In the data rows, zero lies at 4.5, halfway between 4 and 5.
Some points, one per row:
tensor([7, 0, 4, 4, 1, 1, 8, 3, 1, 1, 7, 6, 8, 8, 4, 6, 3, 3, 5, 3])
tensor([7, 1, 4, 4, 2, 2, 8, 2, 3, 3, 6, 7, 6, 9, 3, 7, 3, 2, 6, 1])
tensor([8, 3, 4, 3, 4, 4, 5, 6, 4, 4, 6, 5, 5, 5, 5, 6, 5, 4, 5, 3])
tensor([2, 4, 5, 6, 6, 9, 4, 4, 6, 7, 4, 5, 5, 4, 3, 2, 8, 2, 2, 8])
tensor([1, 6, 6, 7, 8, 9, 2, 4, 3, 5, 2, 3, 3, 2, 6, 4, 5, 5, 4, 7])
tensor([2, 8, 8, 5, 6, 9, 4, 2, 2, 1, 4, 1, 1, 1, 2, 5, 8, 5, 4, 7])
tensor([6, 4, 4, 3, 5, 4, 5, 7, 5, 4, 5, 4, 5, 4, 5, 6, 5, 6, 4, 3])
tensor([3, 9, 6, 7, 5, 9, 3, 3, 6, 6, 3, 3, 4, 1, 5, 5, 5, 2, 3, 7])
tensor([1, 7, 5, 8, 6, 9, 3, 3, 3, 4, 2, 3, 3, 1, 4, 4, 5, 4, 3, 8])
tensor([2, 2, 4, 9, 3, 6, 6, 3, 3, 5, 5, 2, 4, 4, 5, 7, 6, 5, 3, 6])
tensor([6, 4, 5, 3, 4, 3, 3, 6, 6, 5, 5, 4, 5, 4, 6, 3, 5, 5, 5, 4])
tensor([3, 2, 3, 3, 4, 6, 4, 4, 1, 5, 5, 7, 4, 9, 4, 8, 7, 6, 6, 6])
tensor([9, 1, 4, 2, 3, 3, 6, 5, 3, 3, 4, 5, 5, 7, 4, 5, 3, 2, 5, 1])
tensor([3, 7, 5, 5, 5, 4, 4, 5, 6, 6, 4, 6, 6, 4, 6, 2, 5, 5, 4, 4])
tensor([0, 4, 5, 4, 9, 8, 3, 7, 3, 5, 4, 1, 1, 4, 4, 1, 3, 6, 4, 8])
tensor([1, 7, 4, 6, 7, 8, 3, 3, 4, 4, 3, 3, 3, 2, 5, 5, 6, 5, 2, 6])
tensor([9, 4, 4, 2, 3, 3, 4, 7, 5, 4, 4, 3, 6, 4, 5, 4, 4, 5, 4, 2])
tensor([9, 1, 3, 2, 2, 1, 7, 3, 3, 3, 6, 6, 5, 9, 2, 6, 3, 3, 5, 2])
tensor([7, 2, 3, 5, 3, 2, 7, 5, 4, 4, 8, 6, 6, 7, 3, 6, 3, 4, 5, 4])
tensor([8, 5, 4, 2, 4, 4, 3, 7, 5, 4, 4, 3, 5, 2, 7, 5, 4, 5, 4, 3])
tensor([6, 3, 1, 4, 2, 2, 8, 3, 2, 3, 5, 7, 4, 9, 1, 8, 2, 1, 5, 2])
tensor([9, 4, 5, 1, 4, 2, 6, 6, 5, 4, 5, 6, 6, 5, 4, 6, 1, 3, 5, 4])
tensor([6, 3, 5, 6, 6, 3, 7, 3, 5, 4, 5, 5, 5, 5, 4, 8, 4, 4, 6, 5])
tensor([3, 2, 4, 7, 1, 3, 7, 3, 4, 4, 6, 8, 2, 8, 3, 5, 4, 2, 7, 5])
tensor([3, 4, 5, 7, 6, 6, 2, 3, 6, 3, 3, 5, 4, 2, 4, 4, 4, 5, 3, 8])
tensor([7, 1, 3, 4, 1, 2, 7, 2, 3, 2, 6, 6, 6, 8, 3, 8, 3, 2, 5, 2])
tensor([0, 6, 4, 9, 9, 6, 5, 2, 4, 5, 7, 5, 4, 1, 5, 5, 6, 5, 2, 7])
tensor([9, 1, 4, 3, 2, 2, 6, 3, 4, 3, 6, 5, 5, 8, 3, 6, 3, 3, 6, 3])
tensor([7, 4, 5, 3, 4, 3, 4, 7, 6, 4, 4, 4, 6, 3, 7, 4, 5, 6, 3, 2])
tensor([2, 7, 5, 4, 7, 7, 3, 5, 5, 5, 4, 3, 4, 2, 5, 3, 5, 6, 5, 7])
tensor([6, 4, 3, 2, 5, 1, 8, 3, 5, 2, 8, 9, 5, 9, 3, 6, 3, 4, 5, 2])
tensor([7, 3, 4, 5, 6, 1, 6, 6, 5, 4, 5, 5, 5, 5, 5, 3, 4, 5, 6, 4])
tensor([1, 6, 4, 3, 9, 7, 2, 6, 5, 4, 2, 2, 3, 1, 5, 2, 4, 6, 4, 7])
tensor([6, 2, 5, 5, 4, 4, 7, 4, 4, 4, 5, 6, 5, 6, 4, 7, 5, 3, 5, 4])
tensor([8, 2, 5, 4, 3, 2, 7, 6, 4, 4, 5, 5, 5, 6, 5, 6, 5, 3, 5, 3])
tensor([7, 2, 4, 5, 3, 2, 7, 5, 4, 4, 7, 6, 5, 7, 4, 5, 4, 3, 7, 3])
tensor([3, 3, 5, 7, 3, 3, 5, 3, 4, 5, 6, 7, 4, 7, 4, 4, 4, 3, 6, 5])
tensor([8, 2, 4, 3, 3, 2, 7, 5, 4, 4, 6, 7, 6, 8, 4, 6, 4, 4, 6, 2])
tensor([2, 7, 6, 6, 5, 9, 5, 4, 2, 4, 5, 3, 4, 3, 5, 5, 8, 6, 4, 7])
tensor([9, 3, 4, 2, 4, 3, 4, 7, 4, 4, 5, 4, 6, 4, 5, 6, 4, 4, 4, 2])
tensor([5, 4, 4, 5, 6, 5, 2, 4, 5, 5, 3, 3, 5, 2, 8, 1, 7, 6, 3, 7])
tensor([6, 1, 4, 4, 2, 2, 7, 3, 3, 3, 7, 7, 5, 9, 3, 7, 3, 3, 6, 3])
Then 16 other points, each followed by its number:
tensor([2, 7, 4, 7, 6, 9, 3, 3, 1, 4, 4, 2, 2, 1, 4, 3, 4, 5, 3, 7]) 0
tensor([7, 1, 3, 4, 2, 1, 7, 3, 2, 3, 6, 6, 5, 9, 3, 6, 3, 3, 6, 2]) 1
tensor([1, 4, 6, 3, 9, 4, 3, 7, 6, 3, 3, 3, 3, 3, 7, 0, 3, 7, 5, 6]) 2
tensor([6, 4, 4, 4, 5, 4, 5, 5, 5, 4, 6, 5, 6, 5, 5, 5, 5, 4, 6, 4]) 3
tensor([1, 6, 5, 7, 7, 5, 7, 2, 4, 5, 4, 5, 2, 4, 5, 8, 5, 5, 5, 7]) 4
tensor([5, 7, 6, 3, 4, 3, 3, 4, 7, 8, 4, 5, 5, 2, 5, 4, 4, 6, 4, 6]) 5
tensor([6, 0, 3, 3, 2, 2, 7, 4, 3, 1, 5, 7, 4, 9, 3, 7, 3, 2, 7, 3]) 6
tensor([5, 9, 4, 5, 5, 7, 2, 5, 6, 6, 3, 3, 2, 1, 6, 4, 6, 7, 4, 5]) 7
tensor([2, 5, 6, 8, 4, 6, 4, 3, 4, 5, 5, 5, 4, 3, 4, 5, 5, 4, 4, 6]) 8
tensor([6, 2, 5, 5, 4, 2, 7, 4, 3, 5, 7, 6, 8, 5, 4, 8, 3, 4, 6, 3]) 9
tensor([0, 6, 5, 7, 6, 8, 2, 3, 5, 5, 3, 4, 3, 2, 4, 4, 5, 5, 4, 8]) 10
tensor([5, 6, 6, 4, 3, 3, 8, 6, 5, 1, 2, 5, 7, 1, 4, 4, 5, 7, 2, 4]) 11
tensor([4, 7, 5, 2, 5, 5, 3, 7, 6, 5, 4, 2, 4, 2, 7, 3, 5, 6, 4, 4]) 12
tensor([9, 3, 4, 3, 3, 3, 5, 7, 5, 4, 5, 4, 6, 5, 5, 5, 4, 5, 5, 3]) 13
tensor([3, 6, 5, 3, 6, 5, 2, 7, 7, 5, 4, 3, 3, 3, 5, 2, 4, 6, 4, 5]) 14
tensor([3, 5, 8, 7, 7, 5, 5, 5, 5, 5, 3, 5, 7, 1, 6, 7, 6, 6, 4, 6]) 15
Which of these numbered points is nearest to each point below, ignoring the direction in which the first points spread most? Its number follows each.
tensor([4, 7, 3, 5, 3, 3, 4, 4, 6, 7, 4, 6, 3, 3, 5, 2, 5, 4, 5, 3]) > 7
tensor([4, 8, 5, 4, 4, 4, 3, 5, 7, 7, 3, 4, 4, 2, 4, 2, 5, 5, 4, 5]) > 5
tensor([6, 1, 4, 4, 2, 1, 7, 4, 2, 3, 7, 6, 5, 9, 3, 5, 2, 3, 6, 2]) > 1
tensor([7, 4, 3, 3, 5, 5, 5, 7, 6, 4, 4, 2, 6, 2, 6, 6, 4, 5, 3, 4]) > 13
tensor([4, 6, 5, 3, 6, 3, 3, 7, 6, 5, 5, 3, 4, 3, 7, 4, 7, 6, 4, 5]) > 12
tensor([7, 1, 0, 2, 2, 4, 8, 4, 3, 2, 5, 6, 4, 7, 4, 7, 2, 1, 8, 6]) > 6
tensor([2, 5, 5, 9, 4, 6, 5, 3, 3, 4, 4, 5, 4, 3, 3, 7, 5, 4, 4, 6]) > 8
tensor([9, 2, 4, 3, 4, 2, 5, 6, 5, 4, 5, 5, 7, 6, 4, 4, 4, 5, 5, 3]) > 13
tensor([2, 8, 5, 5, 4, 6, 2, 4, 6, 3, 4, 1, 2, 2, 8, 0, 7, 7, 0, 4]) > 12
tensor([2, 7, 6, 5, 7, 7, 4, 5, 5, 5, 4, 4, 4, 2, 5, 3, 6, 5, 4, 7]) > 3
tensor([5, 7, 5, 5, 3, 5, 3, 4, 7, 6, 6, 4, 5, 2, 6, 3, 5, 6, 5, 4]) > 7
tensor([7, 5, 5, 1, 5, 4, 5, 6, 4, 5, 4, 4, 5, 4, 5, 5, 5, 5, 4, 3]) > 12
tensor([6, 3, 5, 5, 4, 4, 5, 5, 4, 5, 6, 5, 5, 6, 5, 5, 5, 5, 6, 4]) > 3
tensor([2, 6, 5, 9, 4, 7, 4, 3, 4, 5, 3, 4, 4, 3, 4, 6, 6, 4, 3, 6]) > 8
tensor([2, 6, 5, 3, 9, 6, 2, 7, 5, 5, 3, 3, 2, 2, 4, 1, 5, 6, 4, 6]) > 14
tensor([9, 3, 3, 2, 3, 2, 4, 7, 4, 3, 5, 3, 6, 4, 5, 5, 4, 4, 4, 2]) > 13
Here are 16 other points, each followed by its number:
tensor([4, 4, 3, 9, 3, 3, 5, 2, 4, 6, 7, 7, 4, 4, 2, 6, 5, 3, 1, 4]) 0
tensor([0, 7, 4, 1, 9, 8, 3, 7, 5, 4, 2, 1, 1, 0, 5, 0, 5, 6, 3, 5]) 1
tensor([9, 2, 3, 1, 2, 1, 7, 6, 2, 1, 5, 4, 5, 6, 2, 7, 1, 4, 4, 2]) 2
tensor([7, 6, 4, 3, 4, 4, 3, 7, 6, 5, 3, 2, 5, 1, 7, 4, 5, 6, 3, 2]) 3
tensor([1, 5, 4, 8, 5, 7, 5, 3, 2, 5, 4, 5, 4, 3, 4, 7, 5, 4, 4, 7]) 4
tensor([5, 4, 5, 4, 4, 4, 6, 4, 4, 6, 5, 6, 6, 5, 5, 6, 5, 4, 5, 4]) 5
tensor([6, 2, 3, 2, 2, 3, 9, 2, 2, 3, 6, 5, 6, 7, 3, 5, 1, 2, 4, 3]) 6
tensor([5, 6, 5, 6, 3, 3, 3, 3, 6, 6, 5, 6, 6, 4, 5, 2, 5, 4, 4, 4]) 7
tensor([6, 6, 4, 1, 8, 6, 2, 5, 5, 5, 3, 2, 6, 7, 2, 9, 5, 7, 2, 3]) 8
tensor([2, 5, 5, 3, 7, 6, 4, 6, 5, 5, 4, 4, 3, 3, 5, 3, 5, 6, 6, 7]) 9
tensor([7, 2, 4, 4, 3, 1, 6, 4, 5, 3, 5, 7, 7, 7, 5, 7, 4, 3, 6, 3]) 10
tensor([2, 6, 5, 6, 6, 7, 5, 4, 4, 4, 4, 4, 4, 3, 5, 5, 6, 4, 4, 6]) 11
tensor([1, 8, 4, 5, 6, 9, 3, 3, 3, 4, 3, 2, 3, 1, 5, 5, 6, 5, 2, 6]) 12
tensor([4, 6, 6, 5, 4, 4, 3, 7, 7, 6, 5, 4, 2, 3, 2, 2, 5, 6, 3, 6]) 13
tensor([2, 3, 5, 7, 4, 4, 5, 4, 4, 5, 4, 7, 4, 6, 4, 3, 5, 3, 7, 6]) 14
tensor([8, 5, 4, 2, 4, 3, 3, 8, 6, 5, 4, 3, 6, 3, 6, 3, 4, 6, 4, 2]) 15
Which of these numbered points is nearest to each point below, ignoring the direction in which the first points spread most? Its number follows each.
tensor([0, 7, 4, 2, 9, 6, 2, 6, 5, 3, 0, 3, 2, 4, 5, 0, 5, 6, 2, 3]) > 1
tensor([6, 5, 5, 3, 5, 5, 5, 7, 5, 4, 4, 3, 5, 3, 6, 6, 5, 6, 3, 3]) > 3
tensor([7, 2, 3, 4, 2, 2, 7, 4, 4, 3, 7, 7, 5, 8, 2, 6, 4, 2, 6, 3]) > 11
tensor([8, 3, 4, 2, 1, 1, 5, 4, 4, 3, 5, 5, 5, 8, 2, 7, 3, 5, 6, 3]) > 12
tensor([8, 2, 3, 4, 1, 2, 6, 3, 3, 4, 8, 6, 5, 9, 2, 7, 1, 4, 6, 2]) > 12
tensor([4, 4, 6, 6, 4, 3, 5, 4, 5, 5, 5, 6, 5, 6, 4, 3, 5, 4, 6, 6]) > 14
tensor([1, 7, 6, 6, 8, 8, 3, 4, 4, 4, 4, 3, 2, 2, 5, 4, 6, 5, 4, 8]) > 11
tensor([6, 0, 2, 3, 1, 1, 7, 2, 2, 2, 6, 7, 4, 9, 2, 7, 2, 2, 6, 2]) > 12
tensor([6, 2, 3, 4, 3, 2, 7, 4, 3, 3, 6, 6, 6, 7, 4, 7, 4, 3, 6, 3]) > 11
tensor([8, 3, 4, 3, 3, 3, 6, 4, 4, 5, 5, 5, 6, 7, 5, 6, 4, 3, 5, 3]) > 5
tensor([4, 3, 5, 3, 6, 5, 5, 7, 5, 4, 5, 4, 3, 4, 5, 4, 5, 5, 6, 4]) > 9
tensor([2, 9, 7, 3, 1, 3, 2, 5, 5, 7, 1, 3, 2, 3, 5, 3, 7, 9, 1, 3]) > 13
tensor([1, 6, 5, 3, 9, 7, 2, 5, 5, 6, 3, 2, 2, 2, 5, 2, 4, 6, 4, 8]) > 9
tensor([3, 6, 4, 7, 6, 7, 4, 3, 5, 4, 5, 6, 3, 1, 5, 4, 6, 5, 3, 6]) > 11
tensor([6, 4, 5, 3, 5, 5, 5, 6, 4, 4, 4, 3, 6, 3, 6, 5, 5, 5, 4, 3]) > 3
tensor([1, 6, 5, 7, 5, 9, 3, 3, 4, 5, 3, 3, 3, 2, 4, 5, 5, 4, 3, 7]) > 11
